Look-ups in named tables: a row name and a column name give one cell, copied from the table.

sobo =
cols = rozos, sitotin
zosekek: [242, 153]
dop: [140, 193]
tis: [151, 165]
kifolev: [8, 255]
bibi: [185, 178]

dop, sitotin => 193
bibi, rozos => 185
tis, rozos => 151
bibi, sitotin => 178
tis, sitotin => 165
kifolev, rozos => 8
zosekek, sitotin => 153
kifolev, sitotin => 255
dop, rozos => 140
zosekek, rozos => 242

Table nivag
,gat,baruv,seb,mip,gobur
lebob,0.7,0.7,0.7,0.2,0.9
zikona,0.7,0.7,0.8,0.9,0.7
som,0.7,0.5,0.8,0.7,0.9
toleve,0.9,0.9,0.7,0.8,0.7
mas,1.0,0.7,0.7,0.8,0.6
bepodir,0.5,0.8,0.7,0.4,0.7

What is the baruv of som in nivag? 0.5
What is the gat of lebob in nivag? 0.7
What is the gat of zikona in nivag? 0.7
What is the baruv of toleve in nivag? 0.9
What is the gobur of bepodir in nivag? 0.7
What is the gobur of som in nivag? 0.9
What is the seb of mas in nivag? 0.7
What is the seb of toleve in nivag? 0.7
What is the gat of som in nivag? 0.7
What is the gobur of mas in nivag? 0.6
What is the gobur of lebob in nivag? 0.9
What is the seb of bepodir in nivag? 0.7
What is the gobur of zikona in nivag? 0.7
Row with the largest mip: zikona

kun =
         suko  nom  tetinos  lil
nos       181  215      112   81
derur     120  194       66   57
rizi      132  153      141  149
nam       180  143      182  155
tevodig   158  124      172  158
mab       143  107      173  173
gizu      157  125      139  130
mifule     65   95       95  147

suko of tevodig is 158
tetinos of derur is 66
suko of derur is 120
tetinos of nos is 112
nom of nam is 143
nom of mab is 107
tetinos of mifule is 95
tetinos of tevodig is 172
suko of mab is 143
lil of tevodig is 158
lil of gizu is 130
lil of rizi is 149
suko of nam is 180
nom of mifule is 95
Which row has the largest lil? mab

Table banov
cols = fipotiz, garu, bofu, rif
ledor: [11, 132, 89, 68]
zat: [71, 170, 116, 95]
zinu: [195, 77, 117, 29]
rem: [18, 135, 76, 105]
refude: [164, 49, 112, 148]
defuzo: [35, 182, 116, 89]
vasa: [176, 211, 127, 101]
nuvi: [167, 138, 98, 19]
mevu: [135, 162, 103, 68]
kovola: [61, 29, 104, 49]
dig: [177, 149, 75, 136]

dig, bofu => 75
zat, fipotiz => 71
nuvi, fipotiz => 167
nuvi, garu => 138
kovola, garu => 29
rem, garu => 135
zat, rif => 95
rem, fipotiz => 18

divuna:
	rar	dek	pemeb	tikif	viron	ronokem	non	gab	vor
besod	-5.2	-7.9	-4.7	4.0	1.4	0.4	2.0	2.3	-2.5
vuguf	-5.9	-5.1	-3.0	-4.4	0.6	-2.4	0.1	-6.9	-1.4
nar	-5.2	-8.9	-2.9	-8.9	-0.5	-6.6	7.8	-0.8	-3.1

What is the gab of vuguf in divuna?
-6.9
What is the viron of nar in divuna?
-0.5
What is the non of vuguf in divuna?
0.1
What is the gab of nar in divuna?
-0.8
What is the pemeb of vuguf in divuna?
-3.0
What is the vor of besod in divuna?
-2.5
What is the dek of nar in divuna?
-8.9
Which row has the largest non? nar

Table nutodof
        gan  sarira  tatut  lok  gik
vedave   41      35     -7  -43   82
tiviti   68      30     71   16    9
gep      -8     -14     41   91  -62

tatut of gep: 41
sarira of tiviti: 30
gik of gep: -62
sarira of gep: -14
tatut of tiviti: 71
lok of tiviti: 16
tatut of vedave: -7
lok of vedave: -43
gan of tiviti: 68
lok of gep: 91
gan of vedave: 41
gik of tiviti: 9
gik of vedave: 82
gan of gep: -8
sarira of vedave: 35

zuru:
,vagato,naf,pav,kedi,sot
visidaf,-75732,-57763,1280,-78566,-68362
kam,-30787,-23427,-29332,-36396,-35537
befem,-15458,40455,-21760,38928,48144
tav,2053,12612,-49110,20014,11376
legede,-558,-1053,-49838,2414,-7586
zin,-398,19872,-44457,27147,21423
pibiti,-41845,-95339,-35626,-67719,-82400
nepip,86545,42963,-12985,39728,9963
kotab,-16150,-15192,-39971,-21262,-25757
lep,2211,5160,-50255,11510,1132
litafo,-10207,57780,9645,40784,58274
toziba,-44255,-30774,-19880,-49208,-43104
dogosa,-36979,-26484,-25200,-42398,-38940

What is the vagato of toziba in zuru? -44255
What is the pav of legede in zuru? -49838
What is the naf of pibiti in zuru? -95339
What is the naf of befem in zuru? 40455
What is the kedi of kam in zuru? -36396
What is the kedi of visidaf in zuru? -78566
What is the kedi of kotab in zuru? -21262

